In the data rows, 50 means zero.
Here is a table of points, one per row:
57,49,47,50,48,52,52,42,50,57,53,64,56,57,62,56,55,44,55,55,49,58,51,62,45,41,61,58,61,60,64,56,42,56,36,66,56
43,61,51,57,36,53,43,8,40,35,58,30,49,43,52,36,40,55,50,63,24,62,52,49,33,51,50,55,65,49,54,50,36,38,23,35,50
58,56,55,50,63,55,58,43,57,51,48,55,54,47,54,61,53,38,59,56,59,67,56,69,67,61,53,58,49,50,54,48,50,47,51,52,59
35,60,48,49,53,54,63,57,33,56,48,50,43,47,56,53,46,60,52,45,50,56,49,71,66,52,52,20,59,57,58,61,53,60,50,43,54
58,42,46,23,34,23,38,40,51,33,35,44,25,60,43,52,50,50,59,33,44,47,28,49,49,50,65,28,53,43,46,47,64,46,47,48,40
56,41,48,49,51,53,61,59,48,58,46,51,57,55,62,50,45,47,70,57,48,69,60,56,28,47,49,59,53,50,57,61,71,57,38,56,53
42,54,52,57,61,55,55,52,40,53,44,58,59,52,57,51,51,39,29,44,43,61,37,46,57,44,58,54,37,49,47,52,59,55,47,27,65
55,63,35,49,60,52,50,48,61,64,26,55,33,38,48,49,56,53,65,53,60,39,28,49,55,26,8,53,42,51,33,15,55,57,49,53,55
48,52,31,46,25,59,59,61,65,54,50,56,32,45,34,51,39,54,46,34,52,37,62,47,58,59,59,45,50,24,55,30,51,54,42,57,44
49,53,54,55,59,44,51,49,59,53,39,52,62,61,59,61,68,44,42,57,55,33,58,54,55,51,54,57,62,61,59,54,59,55,50,50,51
16,44,59,48,52,50,52,52,39,53,55,57,63,45,37,38,36,28,47,57,39,37,52,33,51,40,45,28,38,57,36,49,44,54,34,38,31
46,52,14,20,63,72,58,66,61,52,28,50,30,49,55,57,71,61,50,57,44,56,54,40,50,59,52,53,62,48,62,17,51,50,58,54,46
61,55,53,51,59,51,54,45,58,55,58,17,64,53,56,39,58,66,62,56,45,60,63,63,59,59,53,46,50,42,43,46,37,54,64,50,56
54,53,37,66,62,57,48,52,59,41,61,59,51,29,60,55,59,48,59,57,51,61,38,46,51,37,24,51,44,29,39,28,50,51,50,45,8
51,57,54,48,59,55,48,55,46,56,55,57,67,66,37,57,42,55,53,54,51,41,40,30,59,67,62,62,63,54,35,46,51,55,59,53,46
47,53,56,40,64,42,54,30,61,21,61,54,39,53,55,31,71,54,63,61,45,42,47,26,45,50,57,53,55,62,46,50,33,54,51,61,61
52,50,47,49,58,51,54,55,52,54,49,63,57,55,57,16,63,72,66,61,36,65,66,61,68,55,54,53,37,54,59,57,64,51,60,51,46
63,58,54,52,57,53,50,63,43,52,46,48,50,49,58,21,58,43,34,55,12,57,62,64,39,58,47,46,45,42,41,50,45,54,51,66,60
49,52,55,43,41,56,57,60,59,57,51,52,57,14,63,51,50,43,52,56,53,38,17,49,48,35,37,55,41,50,17,63,53,50,59,58,17
62,53,49,62,56,54,56,54,53,54,59,55,38,58,49,54,55,69,58,55,53,59,34,60,56,19,27,48,66,59,36,25,49,54,56,57,64
57,53,59,58,53,58,56,60,60,52,49,52,57,52,54,48,62,76,22,52,33,47,33,54,47,39,63,47,21,52,52,51,53,58,62,55,63
51,50,46,52,46,50,47,40,52,60,46,57,49,51,54,58,57,69,52,58,64,66,65,64,48,58,51,57,57,62,47,62,26,55,34,56,43
52,50,62,46,57,53,62,44,57,40,39,26,58,54,50,45,66,67,51,58,58,58,59,61,62,49,42,53,64,57,56,42,53,47,47,52,51
52,52,59,56,65,57,53,51,65,54,48,54,53,54,52,49,58,34,52,51,64,63,39,60,48,57,54,53,68,58,42,52,61,54,57,53,57
54,51,47,49,54,52,48,50,62,58,57,56,58,68,56,61,66,53,55,54,48,54,50,39,46,32,16,46,60,40,57,58,54,63,60,54,29
58,63,57,52,64,53,57,59,46,54,56,58,49,54,54,48,34,47,42,56,35,55,46,45,20,54,54,54,36,54,43,54,65,50,53,61,63
45,68,60,30,18,55,40,42,49,24,41,47,62,54,62,61,31,32,52,54,45,50,50,46,62,44,47,21,46,58,46,47,58,32,44,56,54
46,53,52,30,50,50,63,38,59,14,22,41,28,52,54,58,40,53,57,48,62,61,53,56,54,54,51,59,40,42,50,44,50,53,55,54,45
56,31,35,18,19,32,40,35,60,37,31,61,29,52,49,50,42,48,46,45,58,51,60,46,48,50,50,45,52,33,54,38,52,35,61,36,63
60,39,60,42,40,20,11,46,46,44,37,53,49,62,50,51,48,52,48,25,56,37,52,49,43,51,51,42,47,27,49,34,45,18,56,40,44
58,52,56,59,47,50,55,51,43,60,43,57,48,46,51,17,49,45,52,62,19,59,55,58,39,51,56,57,52,53,57,45,31,43,39,44,44
46,57,45,51,51,50,53,48,26,45,44,50,54,55,58,37,29,48,44,55,68,43,54,39,23,45,53,43,55,55,61,49,52,58,32,43,54
52,52,45,50,54,60,50,58,49,48,49,28,47,52,57,34,48,43,51,43,38,59,55,70,46,53,50,57,63,60,62,61,43,55,43,58,46
59,46,48,43,40,53,56,54,40,56,59,56,56,52,58,53,47,73,54,58,68,60,50,66,29,61,49,59,51,50,49,52,36,48,31,42,46
57,53,50,42,61,56,50,55,28,50,48,47,61,31,47,68,48,54,59,57,52,20,57,34,45,52,49,43,49,63,57,59,53,46,63,61,51
54,55,54,44,52,43,69,43,47,40,38,36,57,54,37,29,43,32,44,35,52,52,59,53,36,51,44,59,60,52,57,57,15,56,40,44,53
60,47,48,46,40,53,55,38,44,33,45,34,52,55,56,44,44,32,45,58,38,39,39,41,44,32,47,61,29,53,38,34,37,57,31,46,57
52,51,51,53,60,57,40,59,60,44,44,50,56,38,27,58,55,69,56,63,59,47,61,65,47,42,57,60,55,60,57,57,58,53,57,53,55
46,58,31,58,41,34,63,57,41,55,56,45,30,35,48,52,48,31,58,39,56,38,41,31,48,38,54,57,51,44,38,46,57,65,60,51,34
37,54,54,52,63,56,57,51,36,52,49,55,54,56,60,61,57,45,35,48,56,58,54,63,48,54,48,51,47,60,66,52,49,52,71,45,47
44,42,46,53,52,55,57,59,59,47,47,23,47,51,53,49,59,70,30,58,49,61,44,58,56,40,41,56,18,58,49,63,50,55,57,51,56
49,47,52,51,63,57,54,28,60,34,63,53,63,58,54,55,62,46,57,48,63,60,60,63,58,50,56,55,40,54,55,50,54,54,55,49,48
54,56,54,54,53,48,44,44,56,56,42,59,52,57,49,65,58,62,31,59,45,69,41,54,58,43,61,53,27,59,19,62,51,57,58,53,53
63,42,63,64,58,65,46,52,38,59,44,46,45,47,25,57,35,50,56,34,53,34,52,29,49,52,50,38,52,55,53,57,48,20,53,57,40
34,24,51,50,59,56,24,53,26,53,52,52,56,40,35,47,36,51,56,59,63,53,50,47,52,49,48,43,56,43,51,53,49,44,61,67,63
53,59,51,51,48,56,57,60,60,62,56,57,53,47,56,56,52,49,51,56,59,61,49,53,39,49,55,20,57,57,64,57,33,40,30,10,56
56,61,51,63,18,55,39,41,56,47,56,55,59,47,48,43,68,60,44,29,64,63,62,62,48,47,45,46,54,57,51,54,62,37,63,53,57
53,38,52,47,55,47,35,49,60,67,65,59,56,39,13,58,48,53,54,28,49,38,63,52,53,55,54,55,46,39,52,55,50,33,53,56,47
52,67,55,62,26,55,45,40,18,37,56,48,50,54,58,53,28,36,51,62,54,60,53,45,66,59,51,28,49,52,52,48,51,45,63,54,59
55,32,53,56,18,47,45,58,63,53,55,54,42,60,56,54,46,51,57,54,55,49,52,39,52,55,50,43,49,69,58,50,51,53,60,41,48
47,48,57,49,58,61,55,58,53,50,52,51,50,31,68,45,53,47,52,52,61,42,40,39,57,49,73,61,63,55,32,56,55,47,49,48,23
53,59,60,56,54,31,61,48,47,60,56,59,28,45,60,52,46,50,52,50,57,33,60,43,59,63,48,61,49,60,58,44,49,51,53,48,46
59,55,60,53,48,55,52,65,56,56,57,58,53,54,46,56,43,42,58,61,66,68,58,62,33,54,54,60,53,55,53,44,46,54,34,55,55
53,55,50,53,60,49,50,36,63,53,55,24,46,43,51,51,55,38,35,58,37,59,56,59,45,59,59,56,43,55,53,48,41,51,55,55,53
43,58,51,40,41,2,33,59,52,45,48,54,50,47,56,54,57,65,50,19,48,62,49,63,56,50,49,68,58,57,62,53,55,52,52,53,52
48,56,47,47,45,53,52,49,57,61,56,52,60,61,59,58,50,49,45,60,53,35,53,36,55,47,43,61,65,50,61,45,53,50,50,58,31
51,50,19,57,55,53,55,52,39,48,52,52,41,76,34,57,55,45,45,66,57,41,29,51,58,48,49,64,34,30,47,41,48,46,54,56,28
52,52,35,49,60,54,58,49,41,51,54,55,50,41,55,55,44,37,42,43,56,40,25,39,55,13,25,56,42,39,15,59,44,46,52,45,40
39,43,50,49,40,60,44,51,25,57,55,25,44,62,53,56,39,29,59,35,40,46,53,44,57,56,57,57,47,64,44,40,47,48,49,35,58
54,43,45,45,54,48,53,43,46,58,55,62,51,50,59,50,48,52,9,52,31,59,44,50,34,62,49,58,37,58,46,55,65,54,40,50,50
0,51,50,54,52,47,50,54,40,62,54,52,57,56,60,64,51,62,61,60,60,58,55,61,18,57,52,9,47,43,43,41,53,53,33,33,57
45,61,65,59,55,73,31,51,54,52,53,51,27,56,59,55,68,67,53,46,55,50,54,52,49,53,48,58,52,28,57,57,58,38,51,48,57
50,61,57,54,47,14,52,68,58,33,56,49,45,44,53,59,59,61,56,24,51,55,54,48,54,52,48,63,55,42,54,59,50,40,50,51,66
48,49,44,47,58,51,54,57,37,55,58,55,57,58,41,48,31,47,57,50,38,52,47,51,41,50,52,54,59,59,60,52,67,59,38,30,56
52,46,50,59,31,60,63,45,64,19,52,55,60,54,53,63,54,57,51,57,48,56,54,70,56,57,50,38,58,51,53,57,59,62,58,42,46
32,53,54,53,29,58,43,52,35,54,44,57,50,57,25,36,38,38,54,61,42,44,54,48,51,49,51,62,61,58,54,58,51,45,47,25,56
58,59,57,50,37,45,59,55,43,61,45,46,53,36,51,53,53,35,54,44,62,50,48,17,55,58,54,60,59,38,53,56,56,64,56,57,45
41,27,44,43,54,51,43,51,35,55,58,57,63,27,27,55,35,37,52,67,59,47,63,55,59,50,54,46,53,55,59,49,51,54,65,59,61
48,53,59,55,59,43,60,55,67,62,57,50,33,57,56,57,63,38,52,65,49,47,60,35,53,55,56,54,59,29,61,62,53,51,55,52,45
49,50,57,42,54,51,52,57,65,60,62,30,51,56,42,30,54,49,16,51,45,57,28,51,55,26,34,52,13,60,30,50,56,48,49,51,48
Along one direction, these points spread out more than along any other. For each point below, how far along it does it lie, from 0 to 99? The average is 50, and the first point in the table lies past the average. One standard deviation of the points above along it is 16.
53,55,57,46,45,54,55,49,52,63,54,51,54,55,52,60,73,69,58,42,51,49,46,63,56,57,53,55,60,39,55,56,53,58,53,51,60 >> 58
47,53,48,54,41,62,58,36,50,37,51,58,60,58,44,37,56,34,61,34,26,31,50,35,26,64,47,57,46,58,41,57,35,64,39,47,59 >> 55
55,41,34,66,34,29,33,52,65,48,58,48,58,49,52,50,47,43,52,31,53,41,47,51,55,56,53,34,54,66,56,57,56,1,53,56,61 >> 61
57,50,41,65,56,42,51,41,41,48,47,43,32,26,41,51,44,54,53,30,56,28,61,45,50,46,60,49,49,23,50,43,56,60,55,56,35 >> 38
51,46,47,36,53,22,33,63,62,44,41,57,42,61,54,46,42,42,46,3,53,62,55,49,53,51,54,32,55,33,45,40,44,23,51,60,39 >> 51
64,52,40,47,64,52,20,59,59,54,53,53,54,60,59,50,29,38,52,64,47,27,62,46,63,57,49,40,54,48,51,60,56,64,44,33,58 >> 55
54,16,55,53,60,51,38,52,32,43,45,46,45,16,3,50,48,44,45,63,54,37,48,37,56,64,50,26,59,54,51,57,54,59,50,49,46 >> 49
51,64,60,52,53,37,65,48,62,59,59,54,38,40,47,46,32,57,45,43,56,23,52,50,57,59,55,58,55,32,63,50,55,62,54,55,48 >> 47
53,27,49,55,57,54,63,60,54,49,48,52,63,64,55,60,55,68,53,56,55,39,62,41,58,58,53,57,56,53,40,45,47,50,52,54,58 >> 52
46,49,47,58,60,61,51,24,72,45,49,33,61,53,60,31,46,58,58,46,44,49,30,44,55,55,56,51,50,53,64,57,24,62,55,60,60 >> 54
34,1,59,57,47,55,32,52,30,51,53,55,43,45,39,60,35,43,51,37,39,35,47,47,61,50,46,43,52,38,64,55,52,42,40,51,52 >> 55
52,56,53,51,55,51,50,55,42,57,54,61,59,58,52,52,68,47,39,56,58,62,45,52,56,49,57,53,23,49,40,52,50,56,37,61,62 >> 44
